Where one turn sends some rows of the set: a few examples, then the rows asked:
Z96: [  0   7   0  -1  24  19   0   5 -28  12 -33 -15  24  -6   2   6  33   4
 -17]
Z29: [-14  -2   5 -30 -25   7 -26   1  31 -36  -4  43  -1  -3  11  10 -32 -10
  20]
Z847: [ 12 -19 -35  -6   1   9 -13   6  28   4  -6   4  41 -11   4  10   5  25
  44]
Z939: [  5  27  -5 -15 -30  23   4 -16 -19 -12 -11  32 -27  -7 -14  10  -7 -12
 -41]
Z901: [ -4  -2 -40  -5  14  10  -3 -19  -5  40   5 -18  21  -7  17  -4  22  -3
 -26]
Z914: [ -7   8  -3 -29 -29  17 -25   2  34 -33  -4  42  -5  -7  10   2 -36  -3
  20]
Z805: [-11  -5   3 -25 -34  23 -22   0  34 -34  -2  46  -1  -3   9   5 -35  -3
  17]
Z128: [  0  -1 -40  -3  12  20  -2 -11  -7  37   2 -10  19   2  14 -12  26  10
 -29]
Z975: [ 14 -25 -29  -4   4  18  -8  22  21   7  -9  11  40 -26   1   9  -1  13
  45]
Z300: [ -7  31  -6  -7 -24  18  11 -17 -16  -3 -13  24 -26   4 -19   8 -13  -3
 -40]
Z354: [  9  -3   5  15 -19  14  -1   4  31 -25   9  26 -37 -27   1  14 -25 -26
  31]
Z578: [ -9 -18   5 -20 -36  21 -28  -2  30 -32   0  43  -1  -5  15   3 -35 -11
  17]
Z257: [  2   5 -43  -1  15  21  -6 -11   1  36   8 -17  18   7  14  -1  19   2
 -32]
Z28: [ 13 -23   6  17   3   9 -17  14  16   5  32   3  31   9  31  -4   1  10
  31]
Z693: [  6  -6   4  -3   6  12   6   3 -32  14 -22  -8  27   0   4  10  40  15
 -20]
Z565: [ 21 -25   5   6   6  14 -22  25  14   5  26   3  23   4  30   1  -1   9
  38]
Z963: [  9  -5  -2  11 -18   1   2  -2  31 -20  15  32 -32 -23  -5  21 -28 -27
  31]
Z348: [ 22 -19 -34  -7   1   8 -16  22  21   9 -14  13  38 -16   2   5  -2  15
  43]
Z53: [ 18 -24   8  24   6  13 -15  12  14   9  19   3  30  10  29  -1   3   5
  36]
Z920: [ -5   4  11 -21 -30  12 -27  -3  31 -37  -1  38  -3  -8   9  10 -41 -10
  17]
Z44: [  9   0   3   2  16  12   0   6 -32  11 -28 -14  21  -3   2   7  36  11
 -20]
Z324: [  7  33  -9 -11 -27  20  12 -20 -14  -7 -12  25 -32   0  -9   8  -9 -13
 -38]
Z41: [ -6  31  -2  -6 -27  15  11 -29 -12  -5 -14  24 -21  -2 -12   4  -8 -11
 -43]
Z277: [-32   6   2 -18  -6  12 -17 -24   3 -18 -24   4 -33 -21  10   5  10 -28
 -38]
Z283: [  0   9 -45  -5  15  10  -9 -18  -7  30   5 -18  19  -3  17  -8  23   2
 -28]
Z549: [  2  34 -10  -9 -24   8  14 -26 -12  -1 -17  22 -31   2 -13  12  -8 -13
 -33]
Z70: [-30   5   0 -23  -5  22 -12 -19   3 -18 -23   0 -36 -28   5   2   4 -28
 -36]
Z157: [  8  -9  -8  16 -24  12   8  -5  22 -33   8  24 -28 -28  -6  12 -30 -27
  33]
Z843: [  2  -9  -1  -4  13  22   5   5 -30  20 -23 -14  18  -4   3   0  43  12
 -14]
Z635: [ 22 -23 -40  -4   3  17  -9  12  27  -2 -11   6  43 -14   5  12  -5  11
  39]
Z961: [ 19 -21   2  13   4   5 -17  25  17   6  28   0  18   5  34  -8   6   6
  34]
Z745: [-11  -3   9 -24 -29  14 -27  -5  28 -39   0  35  -1  -8   7  -4 -43   1
  13]
Z172: [-32   8  -5 -23  -4  20  -2 -15   4 -16 -13  -3 -38 -27   5   1  -5 -33
 -35]
Z9: [  7   0  -6   7 -23   8   0  -2  32 -31   9  23 -27 -27  -1  21 -30 -28
  30]
Z752: [ 17 -18   2   8  -1  15 -14  21  16   7  38   7  28   3  33  -6   1  11
  32]
Z396: [ 13 -21 -33  -2   2   9  -9  12  21   6  -8   8  43 -17  -3  12   1  15
  47]
Z410: [  4 -11   0   9 -24  16   6  -2  32 -19  14  23 -33 -26  -4  16 -27 -25
  35]
Z923: [ 28 -23  14   9   3  15 -19  11  16   1  31  -4  25   5  28  -2   0  10
  34]
Z95: [  5  16 -38   0  15  14 -12 -17  -8  27  13 -14  15  -2  13  -6  29   7
 -31]
Z796: [ 22 -22 -38  -4   4  15 -12  22  23   4  -2  10  35 -14   7  14  -5  15
  42]
Z660: [-40   4  -8 -13  -8  23 -14 -22  -5 -17 -14  -1 -34 -25   1   1  10 -32
 -30]
Z841: [  6  -5   3  -7  12  25  -5   5 -28  13 -25 -16  21  -2  -2  12  44   8
 -10]
Z910: [-37   5  -3 -21  -7  18  -7 -29   9 -14 -18   7 -28 -32   8  10   7 -27
 -37]
Z309: [-35  10  -1 -14 -11  16  -3 -30   0 -17 -22   2 -29 -26   1   2  11 -30
 -33]
Z250: [  0   6 -36  -6   8  18  -7 -15  -6  41   4 -13  18  -6  26 -15  22   4
 -29]
Z495: [ -1  32   3 -11 -27  17  19 -26 -17  -2 -12  30 -23  -2  -6  14  -7 -13
 -33]
Z645: [  8  -2   0   0   7  20  10   8 -28  16 -31 -10  19 -13   6   5  41  15
 -16]
Z228: [  7 -13  -4   2 -29  11  14   0  31 -21  10  20 -30 -22  -7  17 -31 -16
  36]

Z95 moves to Z847
Z250 moves to Z348
Z283 moves to Z396
Now find these:
Z300 moves to Z257
Z796 moves to Z9
Z975 moves to Z354

